In the data rows, 128 means zero.
Some points, one per row:
c(075, 102, 128, 109, 121, 119, 113, 098, 169, 096, 183, 147, 150, 156, 159, 168, 109, 165, 148,
  172, 143, 121, 156, 126, 148, 122)
c(082, 108, 131, 122, 115, 111, 109, 125, 198, 122, 159, 148, 143, 101, 158, 116, 134, 161, 173,
  180, 141, 109, 122, 099, 103, 100)
c(182, 120, 156, 131, 118, 088, 152, 060, 078, 130, 078, 148, 136, 112, 116, 084, 126, 116, 077,
  103, 075, 115, 073, 134, 098, 130)
c(180, 174, 134, 140, 102, 104, 136, 092, 115, 145, 093, 126, 138, 136, 089, 083, 146, 098, 116,
  082, 055, 129, 123, 143, 126, 109)
c(045, 090, 108, 138, 130, 119, 112, 111, 166, 101, 192, 183, 139, 137, 157, 134, 079, 187, 171,
  150, 151, 161, 163, 112, 129, 119)
c(222, 142, 118, 161, 089, 119, 163, 081, 126, 181, 110, 115, 186, 123, 153, 105, 156, 109, 126,
  076, 071, 109, 098, 109, 065, 145)
c(039, 114, 146, 145, 127, 170, 137, 108, 155, 097, 203, 180, 128, 150, 140, 137, 134, 180, 219,
  103, 158, 138, 183, 144, 092, 140)
c(190, 159, 100, 183, 140, 149, 189, 157, 170, 184, 085, 084, 210, 167, 139, 137, 139, 117, 077,
  148, 116, 132, 129, 164, 047, 117)
c(082, 116, 141, 105, 135, 122, 095, 079, 168, 115, 162, 115, 140, 095, 132, 131, 111, 137, 167,
  197, 142, 107, 140, 108, 118, 138)
c(083, 108, 160, 101, 113, 116, 093, 091, 179, 083, 154, 131, 139, 116, 170, 096, 086, 187, 180,
  170, 140, 135, 128, 098, 104, 113)
c(059, 085, 114, 125, 131, 098, 102, 105, 155, 087, 192, 151, 139, 143, 135, 137, 106, 163, 153,
  192, 160, 116, 186, 121, 157, 126)
c(065, 137, 130, 117, 129, 167, 086, 108, 119, 085, 139, 157, 107, 119, 131, 094, 126, 134, 115,
  131, 150, 146, 130, 093, 137, 143)
c(088, 114, 155, 115, 138, 116, 109, 115, 193, 134, 185, 140, 165, 094, 177, 106, 127, 184, 176,
  167, 145, 125, 124, 097, 105, 117)
c(056, 115, 132, 121, 116, 134, 122, 094, 170, 094, 186, 169, 126, 141, 154, 143, 104, 164, 197,
  131, 156, 123, 173, 113, 141, 117)
c(076, 116, 135, 140, 088, 157, 117, 134, 137, 105, 181, 150, 116, 154, 144, 125, 135, 187, 146,
  106, 162, 126, 147, 143, 127, 154)
c(242, 143, 130, 106, 080, 080, 144, 075, 136, 108, 068, 123, 169, 139, 091, 104, 084, 098, 130,
  094, 041, 075, 118, 059, 105, 094)
Here are 12 more points, each followed by its number:
c(130, 192, 093, 167, 163, 116, 152, 110, 100, 156, 152, 124, 110, 188, 096, 121, 153, 134, 120,
  107, 119, 086, 158, 189, 163, 144) 0
c(180, 151, 120, 162, 167, 131, 166, 081, 065, 169, 151, 165, 134, 091, 130, 124, 134, 122, 111,
  083, 083, 130, 104, 130, 109, 141) 1
c(171, 185, 120, 158, 093, 114, 156, 092, 148, 135, 108, 112, 090, 139, 099, 093, 131, 113, 159,
  074, 082, 054, 105, 127, 123, 124) 2
c(195, 174, 120, 140, 100, 133, 132, 107, 116, 170, 110, 081, 119, 166, 127, 119, 170, 101, 111,
  118, 082, 096, 089, 102, 118, 123) 3
c(173, 148, 132, 163, 155, 144, 195, 071, 096, 176, 154, 152, 135, 108, 140, 127, 144, 154, 123,
  089, 084, 128, 132, 156, 097, 116) 4
c(165, 172, 099, 188, 178, 144, 163, 123, 081, 187, 171, 117, 104, 145, 137, 120, 166, 140, 096,
  121, 114, 111, 136, 169, 143, 153) 5
c(172, 145, 153, 145, 086, 102, 107, 058, 122, 136, 119, 124, 156, 144, 114, 137, 142, 087, 075,
  144, 113, 088, 153, 116, 116, 108) 6
c(187, 176, 124, 140, 109, 117, 149, 096, 145, 145, 102, 103, 144, 153, 090, 123, 127, 073, 118,
  113, 068, 087, 111, 123, 139, 100) 7
c(079, 172, 130, 165, 146, 158, 140, 156, 146, 129, 148, 148, 097, 155, 165, 091, 153, 201, 146,
  113, 131, 140, 157, 167, 104, 155) 8
c(204, 193, 115, 152, 085, 113, 112, 114, 113, 178, 066, 088, 127, 153, 061, 142, 159, 078, 100,
  098, 076, 070, 144, 140, 157, 131) 9
c(079, 133, 164, 139, 121, 175, 131, 112, 138, 103, 158, 167, 105, 129, 128, 123, 143, 192, 185,
  083, 148, 121, 148, 126, 115, 157) 10
c(188, 209, 100, 135, 105, 115, 100, 127, 110, 169, 104, 086, 131, 152, 073, 129, 142, 057, 088,
  120, 088, 063, 133, 161, 148, 121) 11
Which two of these numbered points are nearest to each point below, looking only along the 5 directions in which the first points spread most? Their numbers follow each, nearest first.
c(214, 177, 111, 157, 077, 121, 139, 114, 111, 186, 068, 092, 168, 166, 103, 115, 164, 061, 092,
  107, 082, 085, 076, 093, 105, 127) > 3 9
c(148, 174, 120, 181, 176, 146, 157, 131, 084, 150, 178, 133, 096, 142, 118, 102, 133, 156, 194,
  064, 137, 083, 155, 190, 139, 109) > 4 8
c(100, 096, 117, 122, 144, 130, 089, 054, 158, 075, 200, 205, 142, 111, 171, 149, 136, 173, 212,
  147, 164, 097, 173, 098, 089, 099) > 10 8
c(128, 157, 104, 124, 080, 130, 073, 129, 160, 147, 108, 077, 152, 144, 110, 108, 140, 098, 138,
  150, 136, 106, 127, 103, 130, 112) > 6 3
c(255, 115, 138, 148, 097, 110, 167, 026, 107, 165, 091, 137, 164, 104, 158, 125, 148, 146, 138,
  072, 079, 110, 060, 051, 062, 116) > 2 3
c(050, 128, 176, 112, 117, 167, 109, 126, 128, 099, 172, 165, 108, 137, 125, 131, 105, 171, 161,
  120, 182, 100, 156, 119, 101, 139) > 10 8
c(209, 228, 088, 141, 085, 126, 128, 108, 130, 136, 045, 118, 145, 170, 100, 099, 127, 078, 114,
  053, 015, 097, 116, 131, 147, 128) > 9 7
Here are 12 other points, each followed by its number:
c(191, 195, 121, 128, 070, 134, 136, 103, 107, 172, 055, 067, 148, 151, 114, 136, 158, 084, 109,
  111, 099, 095, 101, 123, 106, 113) 0
c(117, 105, 153, 115, 091, 135, 093, 106, 152, 094, 145, 139, 129, 105, 105, 163, 120, 118, 126,
  133, 145, 120, 125, 089, 119, 120) 1
c(066, 136, 116, 140, 105, 123, 120, 109, 169, 108, 189, 188, 136, 133, 128, 130, 128, 183, 217,
  090, 155, 123, 175, 127, 112, 111) 2
c(074, 132, 128, 116, 113, 172, 105, 138, 126, 108, 140, 146, 096, 135, 164, 102, 144, 165, 153,
  096, 113, 159, 154, 138, 107, 161) 3
c(106, 110, 087, 141, 154, 118, 148, 097, 198, 114, 209, 196, 157, 132, 184, 164, 061, 225, 140,
  183, 133, 144, 157, 121, 134, 135) 4
c(224, 175, 136, 123, 057, 098, 115, 080, 153, 112, 043, 136, 150, 141, 099, 069, 104, 090, 095,
  087, 019, 123, 104, 101, 127, 114) 5
c(159, 194, 104, 177, 132, 134, 124, 151, 082, 169, 128, 079, 101, 180, 075, 110, 174, 103, 072,
  124, 128, 090, 137, 168, 135, 147) 6
c(160, 159, 104, 117, 089, 125, 078, 109, 188, 160, 123, 076, 143, 161, 112, 120, 153, 093, 166,
  169, 131, 085, 102, 100, 090, 135) 7
c(167, 143, 140, 141, 077, 102, 124, 126, 144, 154, 054, 079, 166, 151, 105, 134, 146, 063, 052,
  129, 119, 110, 108, 141, 078, 113) 8
c(161, 190, 112, 157, 134, 135, 137, 131, 106, 155, 108, 121, 114, 147, 099, 104, 144, 098, 071,
  128, 119, 077, 108, 157, 127, 152) 9
c(091, 149, 162, 146, 134, 144, 130, 154, 121, 087, 168, 167, 102, 159, 140, 095, 149, 201, 157,
  117, 183, 135, 153, 154, 107, 164) 10
c(067, 124, 118, 192, 154, 158, 199, 143, 145, 126, 231, 172, 132, 176, 170, 123, 118, 202, 200,
  079, 133, 106, 166, 153, 116, 138) 11
The same question for these:
c(059, 111, 121, 112, 128, 132, 115, 109, 181, 105, 196, 165, 162, 164, 177, 132, 114, 175, 155,
  158, 178, 133, 166, 131, 141, 099) > 4 2
c(119, 122, 141, 109, 127, 125, 118, 079, 134, 114, 112, 143, 141, 077, 112, 146, 131, 121, 124,
  129, 154, 107, 113, 099, 124, 131) > 1 7
c(107, 137, 155, 115, 111, 162, 078, 098, 151, 100, 124, 165, 122, 118, 135, 129, 139, 151, 143,
  154, 152, 126, 164, 087, 121, 137) > 1 3
c(055, 124, 129, 138, 137, 160, 127, 130, 106, 098, 169, 134, 118, 179, 142, 119, 153, 216, 143,
  146, 164, 119, 145, 156, 096, 157) > 10 3
c(104, 126, 164, 122, 118, 122, 090, 078, 143, 097, 162, 156, 111, 106, 119, 134, 137, 145, 152,
  117, 149, 109, 148, 118, 101, 129) > 1 3
c(214, 109, 159, 093, 096, 063, 128, 053, 161, 107, 054, 155, 175, 134, 120, 094, 076, 099, 157,
  099, 052, 072, 098, 045, 085, 100) > 5 7
c(158, 143, 108, 111, 068, 117, 098, 101, 212, 163, 091, 105, 151, 147, 129, 120, 141, 128, 180,
  170, 125, 080, 110, 083, 095, 128) > 7 1
